(in the rows, 128 means zero)
Rotation paths and how fast each direction turns (degrees per step):
Each turn is a multiple of 5 degrees from 10 to 175, or 0.
Each row of a path follows its step; steps can be skipped.
Path 1:
step 5: [128 131 134 133 117 127 134 138 135 128 133 123 122 125 126 132 133 123
 128 121 128 135 134 124 134 128 136 127 136 124 125 120 122 118 127 130
 130 134 137 121 133 131 135 133 126 129 127 123 139 128 124 126 124 131
 137 127 132 120 129 136 124 125 118 125 127 132 115 128 123 127 125 116
 116 127]
step 13: [137 123 126 136 116 122 127 133 122 131 130 125 121 137 125 126 122 125
 126 125 128 133 128 135 125 127 132 128 131 133 116 118 118 119 137 126
 131 125 135 130 121 120 123 127 134 128 123 122 123 125 130 128 127 126
 132 122 125 133 126 130 132 121 130 128 121 123 111 124 135 128 127 120
 136 133]
step 14: [132 130 126 131 116 125 122 133 128 132 123 126 128 135 138 126 132 116
 127 127 124 121 119 126 125 128 140 129 139 123 142 133 131 126 131 132
 128 129 128 127 131 130 135 123 127 126 121 116 124 125 131 130 134 127
 121 120 126 132 135 122 133 138 121 134 116 134 127 130 126 130 130 122
 135 127]
step 16: [126 126 128 120 124 116 128 123 133 115 130 125 136 126 120 130 135 129
 125 130 133 141 122 124 121 129 126 124 126 126 117 124 121 135 138 130
 130 134 132 135 121 128 130 131 129 135 125 126 126 126 124 124 133 125
 126 133 133 117 132 131 122 127 129 135 129 136 133 124 136 130 123 140
 123 136]
step 25: [137 127 122 121 130 136 136 129 131 126 129 133 126 132 120 132 135 128
 128 132 126 133 129 123 121 129 130 124 131 113 129 124 116 122 122 136
 127 125 127 126 123 123 136 126 129 132 125 131 125 128 132 133 125 121
 132 125 134 126 130 126 126 118 125 134 131 118 129 129 127 144 120 127
 143 122]
step 27: [120 131 126 129 136 134 128 125 130 121 127 128 117 114 133 135 124 127
 127 118 130 124 123 131 117 124 123 118 119 127 136 132 128 128 132 139
 136 124 130 127 121 125 128 120 128 127 129 137 133 125 130 124 135 132
 122 125 122 127 126 130 127 131 133 126 124 131 138 124 134 117 141 127
 122 123]
step 28: [135 125 118 120 133 128 123 125 123 129 132 121 128 136 125 126 118 130
 117 127 129 128 126 134 128 123 117 137 128 129 126 127 121 116 134 133
 124 123 128 134 123 121 133 129 122 130 126 142 130 130 134 131 125 121
 130 128 134 125 132 137 125 132 124 125 128 131 130 118 125 124 128 133
 110 123]
step 30: [119 116 128 125 130 133 127 143 128 133 132 128 116 125 129 121 128 128
 130 127 128 126 125 129 132 132 128 126 121 124 128 124 136 126 124 124
 133 123 120 130 137 136 125 138 130 137 124 122 127 132 126 127 127 127
 125 120 133 127 128 130 126 128 129 116 135 127 127 141 136 115 130 126
 140 126]
Directions:
[128 127 128 127 126 128 128 129 126 129 127 129 128 130 126 130 128 128
 128 129 128 131 127 129 126 128 129 130 130 127 128 125 130 130 126 127
 128 129 130 128 127 129 127 127 130 129 127 131 130 127 129 128 129 128
 130 126 129 127 127 130 130 129 127 129 131 128 127 129 127 129 129 127
 128 127]  90
[127 125 128 127 127 128 127 128 128 128 126 129 128 129 129 130 129 132
 129 128 128 129 127 129 128 127 127 129 129 126 128 129 127 128 128 132
 129 128 126 129 124 128 128 127 129 130 125 128 127 130 129 129 129 128
 127 129 128 128 127 128 128 128 128 127 126 128 129 129 128 128 128 129
 128 128]  10
[128 127 130 129 127 126 130 129 129 126 126 127 130 128 128 129 128 127
 127 127 128 127 131 129 130 128 130 128 129 128 128 128 127 128 126 129
 126 126 128 130 128 130 126 129 130 129 129 128 130 130 129 127 126 129
 127 127 129 127 127 127 127 127 128 128 129 130 128 128 125 127 129 130
 128 129]  25
